A single turn carries every row of the set below to another of its rows. Some are shown first; where does it send the rows asked next?
zogop: [ 11  10  13   9  -4  -8 -17   0  -1   1  -3 -15   1  13   7   1   8  10
  -1  11  29  15   0   4   2  10   6 -10  17]
Resem: [13 10  8 -2 17  2 -6 -8  9 -2 -3 -4 -2 17  4  1 21  6 15 15 18 26 -8 -4
 -5  4  8 -3  4]
lorop: [ 14  20   9   4   3   0   1 -11  10  -7   1  -1  -2  17   7   4  32  11
   5  15  28  18  -5   6   2  -6   7  -3  -3]
Dob: [  9  12   5   3  10   4   6  -9   5   0   3   9  -3  12   2   8  29   2
  16   6  20  18 -10   9   1  -3   3   1   1]
mam: [  1  -3   5   8  -1 -10  -4  -7 -10   3   3   2  12  16   4   7  26   7
  -5   9  13   4 -10  15   7   4 -10 -12   5]
voge: [  6   7   8   3  14  -2 -13  -8  -3   5  -8   1   6   6  21   7  24  16
 -11  11  20  19  27   9  -7   0   1  -3  -5]
Kepu: [ 11   1   5  -1  11  -7 -10   5  13   8  -2   0   2  -5  23  -4  19  -2
 -11   6  11  -4  -4  -3   3  11   8   7  14]
sil: [ 10   9  10   7  -6   0 -15  -5  -6   2   2  -5  14  14  15   5  24   9
 -10  13  23   4   5   1   2   0 -17  -6  -2]
dera: [  7   1  10  -3  10  -6 -12   3  13   6  -9  -2   1  -1  24  -3  20  -3
 -16  10  18 -13   2   2   3   0   7   7  11]
vek: [  4   5   9  -3  12  -7  -9  -1  12   6  -3  -6  -4  -2  28  -1  18   2
 -18  10  13 -14  -5   0   6   0   6   2   9]
Fumem: [ 12  16  14  -6  19   7  -8 -11   1   0  -4   3  -7  17   9   6  23   9
  13  13  22  13  -7  -3  -5 -11   0  -3  -1]
ninul: [ -1  -8   4  10   1   0  -9  -3   5   3  -1 -12  14  12   7   1  17  -4
   2  13  15  13   4   7  -1   9 -14  -4   2]
dumo: [19 10 11  4 18 11 -7  0  4 -2 11 -1  2 -5 22  5 12 16 10  9 13 -2  1 18
 11 16  5  1 -3]
bet: [ -8   5  10   5   9  -8 -15  -6  -6   8  -6 -15  -5  14   7   5  10   7
   0   7  25   4   0  15  -1  -4  -3 -10  18]
kimu: [  1  13   3   2  14   4  -1 -11  14   0  -4  -5  -3  15   6   3  30   2
  11  10  26  17   4   7  -6 -10   0   3  -1]
bamir: [  7   5   8   9  10 -10  -1 -11 -10   1   4   8  -1   9  19  10  24  21
 -13  10  10  20   6  14   6   5  10 -16  -7]
nokub: [ 0 -9  7 10 18  2 -1 -5 -3  3 -5 10  4  4 15 10 12  4  0  9  8 23 15 16
  0  7  6 -7 -7]
puf: [ 6 -2  9  1 11 -5 -5  4 12  6 -1  0 -2 -4 24  0 14 -6 -9  9  9 -9 -9 -1
  9  8  8  4 10]
vis: [  8   8  10  -6  17  -5  -5 -12   4  -3 -10   3  -3  22  -1   2  28   9
   9  14  24  14 -10   9  -4  -7  11  -7   6]
gup: [ -5   6  13   4  21  -3  -8 -11  -9   5  -7   2 -10   5  21  13  10  15
  -5   8  16  11  14  16   0  -8   7 -12  -3]
rasud: [ 10  -3   0  -1  30   3 -12  -2   9   3   1  -7   7   0  12  -3  18  15
  10  11  10   2   5  23   1  18   6   1   7]
Vosar: [  9   6   6  -3  25   3 -11  -5   4   2  -2  -2   4   1  15   2  22  16
   4   8  20 -13   9  34   3   2   2   2   4]
Sivi: [ 15   7   2   4  15  -4 -10  -5  15  -7   5 -14   7   2  15  -6  22  22
  -1  16  19   3   5  28   7  16  13  -4   3]
Lobiv: [ 10  -1  12   1   5 -11  -6   3  12   1  -6   1   0   0  20  -4  18  -3
 -15  11  15 -10  -7   5   9   5  15   1  12]
tegol: [  9   2  11   7  11 -11  -7  -4  -4   0 -12   4   1   8  12   3  15  15
  -6  10  22  24  18  18  -2   7  21 -10   6]
Meb: [ 9  9  5  6 18 -2 -8 -4 -9  8  2  3 -4  0 22  9 15 18  1  4 10 28 14  2
 -3 11  8 -6  3]
vuma: [  7  12  11   6   3  -1 -14   0 -14  12   4  -4  -5   7  11   9   7  11
   7   0  18   7  -5   1   3   6  -7  -5  17]
lat: [ 22   4  13  -3  19  -1 -10  -4  -3  -3   3   6   6   4  12   2  19  21
   2  14  16  -9  -4  28  12  10  12  -6   3]
nikez: [ 17  11  11  -2  23   7 -20  -6   9  -3   2 -14   4   2  24  -1  16  23
   0  19  18  -5   9  15   5   7   4  -3  -6]
danep: [ 11   4   8   0   6 -12  -8   2  11   4  -1  -2   0   0  23  -5  25   5
 -20  10  12  -8  -8   0   7   8  12   1  12]

Lobiv -> dera
nikez -> dumo
Now these:
nokub -> tegol
Resem -> lorop
sil -> vuma

